0: [ 0.2  1.8  0.4  0.7  0.2  0.5 -1.7  0.5 -1.5 -3.5  0.3  0.7]
1: [ 0.5  0.0 -0.6  1.1  0.8 -1.4  0.2  0.0  0.6  0.0 -0.5  1.0]
2: [ 0.2  0.0 -0.1 -0.1  0.3  0.1  0.2 -0.8 -0.2  0.5 -0.1  0.5]
3: [ 0.1 -0.9  0.7  0.3  0.5 -0.1  0.1  0.2  0.2  0.2 -4.7  0.4]
4: [ 0.6  0.4 -0.3  0.4  0.0  0.0  1.1  0.1  0.6  0.8  0.1  1.5]
5: [-0.1 -0.1  0.0  1.2  0.2  0.5  1.5 -0.5  0.3  0.5  0.0  1.1]
6: [ 0.1  0.1  0.1  1.2 -2.7  0.3  0.3  0.2  1.0 -0.1  0.0  0.8]
7: [ 0.0 -0.6  0.1  0.6  0.2 -0.2  0.4  0.3  0.2  0.1 -4.9  0.0]
8: [ 0.1  1.3  1.8 -3.6  0.3  0.2  0.1  0.2 -3.3  0.5  1.3 -2.9]
9: [-0.3 -0.5 -0.6  0.4  1.0 -2.2  0.0  0.7  0.8  0.0 -0.2  0.1]
10: [ 0.6  0.0  0.5 -2.1  0.8  0.3  0.7  0.2 -2.6  0.2  0.1 -2.1]
11: [-0.7 -0.5  0.0  0.1  0.0  0.0  2.1 -0.2 -0.2  4.7  0.1  0.0]
12: [ 0.2 -0.7  2.2  0.4 -0.1 -0.5  0.1  0.1  0.9  0.3  0.0  1.5]
13: [ 0.0  0.5 -0.2  0.5  0.1  0.3  0.1 -2.8  0.1  0.1  0.2  0.8]
14: [ 0.0 -1.1  0.6  0.0  0.0  0.0  2.5  0.7  1.8 -4.3  0.4  0.8]
15: [-0.1 -0.2 -2.9 -0.3  0.1 -0.1  0.6  0.3  0.3  0.6  0.0  0.6]
16: [ 0.5  0.8  0.0  1.3 -2.5  0.4  0.3  0.1  0.5  0.1  0.4  1.5]
17: [ 0.5  1.2  0.3 -1.5  0.8  0.4  0.8  0.1 -2.6  0.2  2.5 -2.4]
18: [ 0.1 -0.8 -0.1  0.1  0.8 -0.2  0.1 -0.2  0.0  1.2 -2.8  0.8]
19: [ 0.5  0.2  0.0 -0.1  0.0  1.1  0.1 -2.3  0.2 -0.2  0.1  0.3]
20: [-0.2  1.1  0.4  1.1  0.2  0.2 -4.0 -0.1  2.0 -1.2  0.2  1.1]
21: [-0.5 -0.4  0.0 -0.2  0.2  0.4  0.1  0.5  1.6  0.0  1.1 -0.1]
22: [ 1.0 -0.1  0.3 -2.4  0.7  0.3  1.0 -0.4 -1.8  0.6  0.0  0.3]
23: [-0.5 -1.9 -0.7  1.4 -0.1 -1.0  0.3  0.2  0.0  0.0 -1.1  2.4]
24: [ 0.6 -0.1 -0.5  0.7 -0.4  0.0  0.1  0.3  0.5 -0.1  0.2  0.7]
25: [ 0.1  0.0  0.0  0.0  0.2  0.1  0.5 -0.2  0.0  0.7  0.0  0.5]
26: [-4.0 -0.6  0.1 -0.2  0.1  0.7  0.2  1.0  1.1  0.2  0.2  0.5]
27: [ 0.1  0.4  0.5 -2.3  0.3  0.3  0.9 -0.1 -2.3  0.4  0.0 -3.4]
28: [ 0.5  1.0  0.6  0.1  0.0  0.4 -1.9  0.4  1.7 -6.1  0.1  0.9]
29: [ 0.1  0.6 -0.1  0.5 -2.1  0.1 -0.1  0.4  1.2  0.3  0.1  1.6]
30: [ 0.9 -1.0 -2.9  1.0  0.7 -0.4  0.1  0.2  0.5  0.5 -0.1  0.9]
31: [-1.8 -0.5 -0.2  0.1  0.2  0.4  1.2  0.2  0.4  0.3  0.0  0.0]
32: [ 0.3  0.1  0.5 -1.3  0.3  0.2  0.7  0.3 -1.6  0.5  0.2 -3.7]
33: [-0.1  0.9  0.1  0.2  0.3  0.7  0.2 -2.3  0.1  0.2  0.0  0.2]
34: [ 0.0 -3.1 -0.1  0.3  0.9 -0.3  0.3 -0.1 -0.2  0.7 -3.5  0.0]
35: [ 0.4 -2.1 -0.1  0.3  0.3  0.0  0.7 -0.1  0.0  0.1 -2.9  0.9]
36: [ 0.0 -2.1 -0.1  0.6  0.6 -0.1  1.1  0.1  0.0  0.5 -2.0  0.4]
37: [-3.6 -0.1 -0.3  0.1  0.0  0.2  0.3  0.2  0.0  0.0  1.0  0.0]
38: [ 0.0 -2.2 -1.1  0.4  1.1 -0.2  1.8  0.1 -0.5  0.8 -2.7  0.5]
39: [ 0.5 -0.5 -1.3 -0.2  0.2 -2.4  0.3  0.3  0.6  0.5 -0.2 -0.5]
40: [ 0.6  0.6 -0.1  0.8  0.1 -0.9  0.1  0.0  0.0  0.6 -0.1  0.5]
41: [ 0.2  0.8  0.3  0.2  0.0  0.3 -4.3  0.6  1.7 -1.3  0.1  1.3]
42: [ 0.1  0.4 -0.5  0.2  0.2  0.0 -0.1 -0.6  0.1  0.2 -0.1  1.0]
43: [ 0.4  0.2  1.1 -1.1  0.7 -0.1  0.4  0.3 -1.8  0.3  0.4 -0.5]
44: [ 0.3  0.2 -0.3  0.5  0.1 -0.2  0.3 -2.3  0.3  0.8  0.0  0.4]
45: [-3.2 -0.1  0.0  0.1  0.0 -0.3  0.2  0.3  0.7 -0.1  1.3  0.4]
46: [-0.1 -5.0 -0.7 -0.4  0.9  0.0  0.9  0.9  0.0 -0.2 -1.5  0.6]
47: [ 0.7 -0.1 -1.0  0.9  0.5 -3.1  0.1  0.3  1.0 -0.1  0.1  0.5]
48: [-0.1  0.7  0.2  0.5  0.0  0.7  0.1 -0.6  0.5  0.5  0.1  0.2]
49: [ 0.7  0.7  0.3 -2.7 -0.1  0.5  0.1 -0.1 -3.7 -0.3  0.6 -1.1]
50: [ 0.4 -0.6 -0.1  0.1  0.7 -3.0  0.0 -0.1  0.8  0.7 -0.1  0.8]
51: [ 0.2  1.0  0.9  1.5  0.1  0.3  0.1  0.3 -0.8 -0.6  0.4  0.5]
52: [-0.6 -2.3 -0.4  0.0  0.8 -0.4  0.5  0.6  0.1  0.3 -1.4 -0.6]
53: [ 0.2 -1.4 -1.0 -0.5  0.0 -3.2  0.1  0.2  0.1  0.2  0.2  0.0]
54: [ 0.1  0.1 -0.1  0.8  0.5 -0.3  0.3  0.8  0.2  0.2 -1.1  1.3]
55: [ 0.2 -1.0 -3.5  0.0  0.4 -2.1  0.1  0.4  1.3  0.3 -0.2  0.8]
56: [ 0.3  0.0 -0.7  0.9 -1.0 -0.7  0.4  0.2  1.0  0.2  0.0  0.7]
57: [ 0.1  0.3  0.5  0.9  0.3  0.2 -2.3  0.3  1.0  0.7 -0.1  0.6]
58: [ 0.4 -0.2 -2.4  1.2  0.1 -0.7  0.2  0.3 -0.2  0.1 -0.3  0.6]
59: [ 0.0  0.7  0.1 -2.6  0.1  0.4  0.2  0.5 -1.5  0.2  1.5 -2.1]
60: [ 0.7  0.0 -0.6  0.4 -1.4 -0.5 -0.2  0.2  0.5  0.6  0.0  1.7]

[-3.6  0.1 -0.1  0.6  0.1  0.9  0.6  0.0  0.3  0.3  0.1  0.2] 37 26 45 31 48
[ 0.5  1.1  1.8 -1.1  0.3  1.0  0.0  0.4 -0.9  0.2  0.4 -0.9] 43 59 10 48 25
[ 0.7 -0.4 -2.0  1.2 -0.2 -0.2 -0.1  0.1  0.7  0.3 -0.1  0.4] 58 30 24 56 15
[ 0.8 -0.4 -0.1  0.0  0.3 -0.1  0.1  0.3  0.6 -0.1  1.2  0.7] 24 25 21 42 2
[ 0.3  0.4 -0.2  0.3  0.0 -0.3  0.4 -4.0  0.1 -0.2  0.0  1.1] 13 44 33 19 2
[ 0.0  0.6  1.3  0.4  0.1  0.7 -1.6  0.2  0.6 -0.6  0.2  0.2] 57 48 51 24 42
[ 0.1  0.0 -4.1  0.8  0.3 -1.3  0.3  0.3  1.1  0.3 -0.3  1.6] 55 30 15 58 1
[ 0.9  0.1  0.5 -0.4 -0.4  0.4  1.3 -0.1 -2.3 -0.1  0.1 -3.4] 32 27 10 17 59
[ 0.4  0.0  1.5 -0.4  0.8 -0.2  0.6  0.2  0.1  0.5  0.1 -1.6] 43 25 2 48 32
[-1.6  0.1  0.0  0.7  0.0  1.4  0.0  0.2  1.2 -0.1  1.0  0.0] 21 31 48 45 37
[ 0.2  1.7 -0.1  0.2  0.0  0.2 -2.3  0.5 -0.2 -3.1  0.3  1.0] 0 41 20 28 51
[-1.5  0.0 -0.2  0.3  0.1 -0.2  0.0  0.1  0.6 -0.1  0.5  0.2] 31 21 45 25 48
[ 0.5  0.0 -0.7  1.1 -1.6  0.0  0.7  0.5  1.1  0.0  0.0  0.7] 56 6 24 29 60
[ 0.0 -0.4 -0.7  0.4  1.0 -2.6  0.2  0.7  0.2  0.3 -0.2  0.0] 9 39 47 50 53
[ 0.5 -0.3 -0.2 -0.4  0.0 -2.6  0.3  0.1  0.6  0.5 -0.3  1.1] 50 39 47 53 9
[ 0.5  0.3  1.9 -1.7  0.1 -0.3  0.6  0.3 -2.0  0.3  0.4  0.4] 43 22 10 49 25
[ 0.2  0.5  0.2  1.4 -3.2  0.8  0.1  0.2  0.4  0.1  0.0  0.1] 6 16 29 56 60
[ 0.4 -0.2 -0.4  0.6  1.1  0.4  0.7  0.1 -1.2  0.5  0.1 -2.8] 32 10 43 27 25
[ 0.3 -0.3  0.0  1.2  0.5 -0.3  0.3  0.1  0.2  0.2 -1.6  2.1] 54 1 23 18 4
[ 0.0 -0.2  0.4 -0.1 -5.0  1.1  0.2  0.1  0.8 -0.1  0.4  0.5] 6 16 29 60 56
[ 0.1 -0.1  0.5 -2.1  1.1  0.2  0.4  0.1 -3.8  1.0  0.1  1.8] 22 43 49 10 2
[ 0.2  2.0  1.2  0.5 -0.1  0.9 -0.6  0.2  1.5  1.0  0.0  0.2] 48 57 40 25 42
[ 0.5  0.3  1.0  0.5 -0.2  0.6  0.1  0.1 -2.5  0.7  0.6 -0.9] 43 51 10 25 2
[-0.1 -0.9 -0.3  0.0  0.1 -0.1 -0.2  0.2  0.1  0.8  0.1  0.0] 25 2 24 42 40
[ 0.3 -2.1 -0.1  0.4  0.2 -0.1 -0.1  0.0  0.4  0.3 -1.2  0.9] 36 35 52 23 18
[ 0.6  0.4  0.2 -0.5  0.6  0.3  0.0  0.3 -1.1  0.1  0.4 -3.4] 32 27 10 59 17
[-0.1  0.1 -0.5  1.0 -2.5 -0.1  0.3  0.4  0.7  0.0  0.1  0.6] 6 29 16 56 60
[ 0.1  1.6  0.3  0.2  0.1  0.1 -0.3 -0.2  1.5 -5.5  0.5  0.7] 28 0 14 51 20
[ 0.6 -1.3 -0.2  0.2  0.4  0.0  0.2  0.2  0.3  0.1 -2.4  1.1] 35 18 36 54 38
[ 0.3  0.4 -0.5  0.7  0.7  0.1  0.0 -0.6  0.5  0.2 -0.2  0.5] 42 2 48 25 40
[ 0.3  0.5  0.7  0.0  0.2  0.2  0.0 -5.1  0.4 -0.3  0.0  0.8] 13 33 19 44 2
[ 0.7  0.5 -0.3  1.0  0.0  0.0  0.3 -1.5  0.1  0.5  0.0  0.2] 44 2 48 42 33
[-0.1  0.2  0.9  2.1  0.3 -0.1  0.3  0.2 -2.2  0.1  1.1 -2.0] 51 43 32 40 17
[-1.2 -0.3  0.0  0.3  0.1  0.2  0.5  0.5  0.0  0.2  0.5  0.2] 31 25 21 48 2
[ 0.1  2.0  0.4 -0.1  0.0  0.2 -1.8  0.2  1.3 -0.3  0.2  1.0] 57 48 20 42 41
[-0.1 -0.1  0.4 -2.2  1.0  0.4  1.2  0.1  0.4  0.3  1.0 -1.9] 59 32 43 10 21
[ 0.0 -0.4  0.8  0.7  0.5 -0.1 -4.0  0.5  1.5  0.4 -0.1 -0.2] 57 41 20 21 48
[-0.1  0.2 -0.1  0.3  0.5  0.0  0.6  0.1 -0.3  0.9 -2.2  0.3] 18 54 25 2 36
[ 0.1  0.5 -0.6  0.3  0.1  0.0 -0.2 -1.6  0.3  0.6 -0.1  0.0] 44 2 33 42 48
[ 0.2  0.0 -1.6  0.2 -0.8 -0.2  0.7 -0.1  1.8  0.6  0.0  0.5] 56 24 15 4 60
[-1.2 -0.3 -0.5  0.1  0.3  0.0  0.8  0.0  0.1  0.2  0.0  0.1] 31 25 2 42 48
[-0.1  1.7  0.9 -0.2  0.0  0.4 -0.7  0.8  0.1 -3.5  0.3  0.1] 0 28 51 24 48
[ 0.5  0.0  0.6 -0.1  0.3  0.2  0.8  0.2 -2.1  1.2  0.5 -1.8] 43 10 32 27 17
[-0.2  0.8  0.1 -3.0  0.0 -0.2  0.6  0.2 -2.2  0.0  0.3 -4.2] 27 32 59 10 8
[ 0.2  0.0  1.0  0.1  0.8  0.2  0.1  0.6 -3.3  0.3  1.6 -0.3] 43 17 10 49 51
[ 0.9  1.3  0.4 -2.9  0.8 -0.2  0.4  0.4  0.2  0.1  1.6 -2.1] 59 17 32 10 43
[-0.1 -2.3 -0.6  0.5  1.4 -0.9  0.2  0.5  0.0  0.1 -1.4  0.2] 52 36 35 38 34
[ 0.9  0.2 -0.1 -1.3  0.7  0.3  0.0  0.3 -1.2  0.5  0.6 -3.0] 32 10 27 59 17
[ 0.2  0.6  1.3 -1.0  0.8 -0.1  0.6  0.1 -2.1  0.4  0.6 -1.3] 43 10 59 17 32
[ 0.4  0.3  1.4 -0.6 -0.3 -0.2  0.6  0.1  1.7  0.7  0.3 -3.7] 32 21 27 59 48
[ 0.3 -0.1  0.5  0.3  0.1 -0.2 -0.7  0.2  1.4 -4.1  0.1  0.9] 28 14 0 24 51
